Some points:
[ 1.3  1.   1.5  0.   0.9  0.8 -1.3 -1.2  1.6 -0.5 -1.1  0.6 -0.7 -0.7  0.9 -1.7  0.6 -0.7 -0.8  1.2  0.8  3.9  0.2  1.6]
[ 0.4  0.9  2.5 -2.  -0.9  1.4 -0.7 -0.3  1.6 -0.3 -0.7  0.  -0.8 -1.3  0.6 -1.1  1.1 -0.5 -0.4  0.4 -0.2  0.7  0.3  0.2]
[ 0.1  0.9  2.1 -0.2  0.9  0.3 -0.7 -0.8  1.5  0.6 -0.5 -0.3 -0.9 -0.2  1.3 -1.4  1.5 -0.6  0.2  0.7 -0.7 -1.9  0.1  0.8]
[ 0.3  0.9  2.3 -0.6  1.4  0.8 -0.4 -0.6  0.6 -1.5 -0.2  0.4 -0.5 -0.3  1.  -1.2  0.9 -0.6  0.3 -0.8 -1.  -0.8  1.5 -1.5]
[ 0.7  0.6  0.8  0.9  0.4  0.2 -0.4 -0.6  0.7 -0.4 -0.6  0.3 -0.2  0.5  0.4 -1.2  1.4 -1.1 -1.3  1.4 -0.5 -1.5  1.3 -1.2]
[ 1.   1.1 -1.9 -1.7  0.   0.2 -0.2  0.   0.7 -0.3 -1.  -0.4 -0.5  1.1  0.2 -0.8  1.3 -0.5 -0.4  1.6 -0.4 -0.4  2.1 -0.9]
[ 0.2  0.7 -2.2 -0.2 -0.1  0.4  0.1 -0.4  0.5 -0.6 -0.4  0.3 -0.8 -1.4  0.7 -0.7  1.  -0.6 -0.5  0.3  0.  -0.5  2.2 -0.9]
[ 0.   0.4 -2.  -0.2  0.7  0.6 -0.2 -0.4  0.4  0.1 -0.8  0.7 -0.9 -1.8 -0.6 -1.2  0.7 -1.2  0.1 -0.2 -0.4 -1.   1.1 -0.1]
[ 0.4  0.6 -1.9 -0.6  0.7  0.5 -0.7 -0.8  0.8 -0.6  0.5  0.3 -1.6  0.6 -0.4 -0.4  0.8 -1.8 -0.8 -0.5  0.4 -1.4 -1.2  1.2]
[ 0.3  0.9 -0.6 -0.5 -0.2  0.4 -0.8  0.   1.6  0.5 -0.5  0.5 -0.5 -1.4  0.3  2.2 -1.2 -1.8 -0.4 -0.2 -0.4 -1.  -0.5 -0.3]
[ 0.7  1.4 -0.6 -0.5 -0.2  0.9 -0.9 -0.4 -1.4 -1.   0.3 -0.1 -0.6 -0.4 -0.2  1.9 -0.9 -2.6  0.   0.9 -0.3  0.1 -1.1 -1.4]
[ 0.5  0.  -0.5  0.3  0.7 -0.8 -0.8  0.7 -1.6 -0.3 -0.1  0.7 -2.8 -0.4  2.1  1.3 -1.2 -0.4 -0.9  0.4 -0.6  0.  -0.7 -0.7]
[-0.6  1.1 -0.6 -0.4  0.5  0.5  0.4 -0.6 -1.1 -1.2 -2.9  0.6  0.2  0.8  0.5  0.9 -1.5 -0.5 -0.8 -0.4 -0.6 -0.8 -1.4  0.8]
[-0.3 -1.2  0.1 -0.5  0.9  0.6 -1.  -1.2 -0.7 -0.4 -0.8  0.7 -2.1 -0.5 -0.7  1.7 -1.   2.5 -0.2  1.3 -0.1 -0.6 -0.4 -1.2]
[-0.1 -1.7 -0.8 -1.1 -0.3  1.3 -0.8 -0.8 -1.6 -0.1 -1.9  0.4  0.6 -0.3  0.9  0.8 -0.2  1.4 -0.1  0.5 -0.7 -0.6 -0.7  0.7]
[ 2.2 -1.4 -0.9 -0.5  0.8  0.4 -1.  -0.1 -1.2  0.  -0.2  0.7  1.  -0.9  0.9  0.4 -0.7  1.2  0.7  0.2 -0.2 -1.  -0.8  0.8]
[ 0.6 -0.9 -0.5  0.4  0.9  2.3 -0.6  0.2 -0.9 -0.5  0.9  0.7  2.5 -0.3  0.5  0.8 -0.5  1.2 -2.   0.8  0.1 -1.  -0.8  0. ]
[ 0.6 -0.2 -0.3 -2.1  1.7 -2.   0.7 -1.6 -0.8 -0.3  1.1  0.4  2.2 -1.1  0.1  0.9 -0.6  1.1 -1.9  0.2 -0.9 -0.4 -0.7  0.4]
[ 1.2 -0.8 -0.6 -0.3  0.9  0.   3.2  0.9 -0.2 -2.1  0.8  0.5  0.7 -1.5  0.   0.2 -0.5  1.1 -0.3  1.9 -1.3 -0.7 -1.5  1.8]
[-1.6 -0.2 -1.1  1.  -1.3 -1.7 -3.2  1.1  1.1 -1.5  0.4 -1.1  1.3  0.2 -0.7 -1.   0.1  1.1  0.9 -0.6 -1.9  0.4 -1.1 -0.6]
[-0.8 -0.6 -1.3  1.5 -1.6 -1.1  0.3 -2.   1.7  0.1  0.5 -0.5  0.   1.  -0.1 -0.9 -0.5  1.2 -0.3 -1.  -0.7  0.6 -1.  -0.9]
[-0.9 -0.3 -1.1  0.6 -0.6  0.4  0.5  0.   0.6  1.3  1.  -0.8  0.7  0.8  0.8 -1.  -0.6  0.2  1.2 -0.9 -3.3  1.7 -0.8 -1.2]
[ 0.3 -0.5 -0.8  0.3 -0.5 -0.8  0.6 -0.2  1.7 -0.5  0.1 -0.9  0.5  1.1  0.5 -0.6 -0.5  0.9  1.6 -0.8  1.8  0.3 -1.5 -1.6]
[ 0.4 -0.7  0.   0.5  0.3 -0.3  0.8  2.   1.7  1.2 -0.7 -0.7  0.1  0.8 -2.1 -0.7 -0.7  0.2 -0.1 -0.6 -0.6  0.7 -1.6 -1.6]
[-1.5 -0.4 -0.2 -0.7  0.2  0.5  0.4  0.8  0.4  0.8  1.7 -0.5  0.1  0.6 -0.3 -1.5 -1.1  0.4  0.3 -0.3  1.4  0.4 -0.8 -1.5]
[-0.9 -0.8 -0.1  0.1 -0.7 -0.9  1.   0.7  0.2  0.9  0.  -0.6  0.7 -0.2  0.8 -1.  -0.3 -0.1  0.2 -0.1  2.3  0.3 -1.2 -1.6]
[-0.1  0.2  1.2  1.3 -0.8 -0.7  1.   0.1 -1.5  1.  -0.4 -1.8  0.6 -0.9 -0.7 -0.9  0.  -0.1  0.3 -0.2  0.8  0.2 -1.1 -1.3]
[-0.4 -0.4  1.1 -0.2 -0.9 -0.7  0.4  0.1 -1.9  0.5  0.9 -1.3 -0.6  0.6 -1.2 -1.9 -1.5 -0.3  0.5  0.1  0.3  0.  -0.1  0.9]
[ 0.  -0.6  0.5  0.6 -0.1 -0.4 -0.2  1.  -1.2  0.1 -0.1 -1.   0.7  0.6 -0.6 -1.4 -2.  -0.1  0.1 -0.9  1.1  0.3  1.7  1. ]
Along one direction, these points spread out more than along any other. For each point below, how far along it does it lie, from 0 to 99? The average is 50, and the first point in the table lies past the average. One standard deviation of the points above along it is 16.
[-0.1 -0.1  1.   0.4 -1.6 -0.5  0.6  0.5  0.6  0.6  0.4 -1.2  0.4  0.4 -0.1  0.9 -2.4  0.3  0.  -0.4  0.6 -0.1  2.2  1.5] ~ 39
[-0.8  0.   0.4  1.1  0.8  0.2  0.6  0.2 -0.7 -0.1  0.6 -3.1 -0.2 -0.1 -0.4  1.4  0.9  0.5  0.4 -1.2  0.8  0.7  0.9  1.4] ~ 41
[-0.9 -1.   0.9  0.7  0.  -0.2  0.4  0.2  0.4  0.5  0.3 -0.4  0.4  0.5 -0.5  1.5 -0.3  0.2  0.8 -0.5  0.8  0.3  1.8  1.1] ~ 42
[-0.4 -1.2  0.6  0.  -0.2 -0.6  0.5  0.5 -0.4  1.3  0.6 -1.6  0.3  1.  -0.5  1.9  1.7 -0.8  0.4  0.5  0.4  0.7  0.8  1.2] ~ 44
[-1.1 -1.9  0.9  0.8 -0.5 -1.   0.7  0.1 -0.8  0.   0.4  2.2  0.8  0.6 -0.8  0.9  1.  -1.9  0.8 -0.3  0.6  1.   1.   0.6] ~ 45
[-0.1 -0.7  0.8  0.3 -1.  -0.4  0.6  1.6 -0.8  0.3  0.6  1.9 -0.3  0.8 -0.4  0.9  2.1  0.6 -0.2 -1.6  0.8  0.5  0.6  0.8] ~ 45
[ 0.5  1.8  0.8  0.4 -1.2  0.   0.8  0.4 -0.9  0.8  0.8  2.2  0.2  0.8 -1.3  1.1  1.2  1.   1.2 -1.4  0.6  0.4  0.7  0.7] ~ 46
[-1.2  2.9  0.5  0.7  0.1 -0.8  0.6  1.  -0.9  1.4  0.8  2.2  0.4  0.8 -0.9  1.   1.4  1.1  1.2  0.7  1.   0.6  0.4  1. ] ~ 47
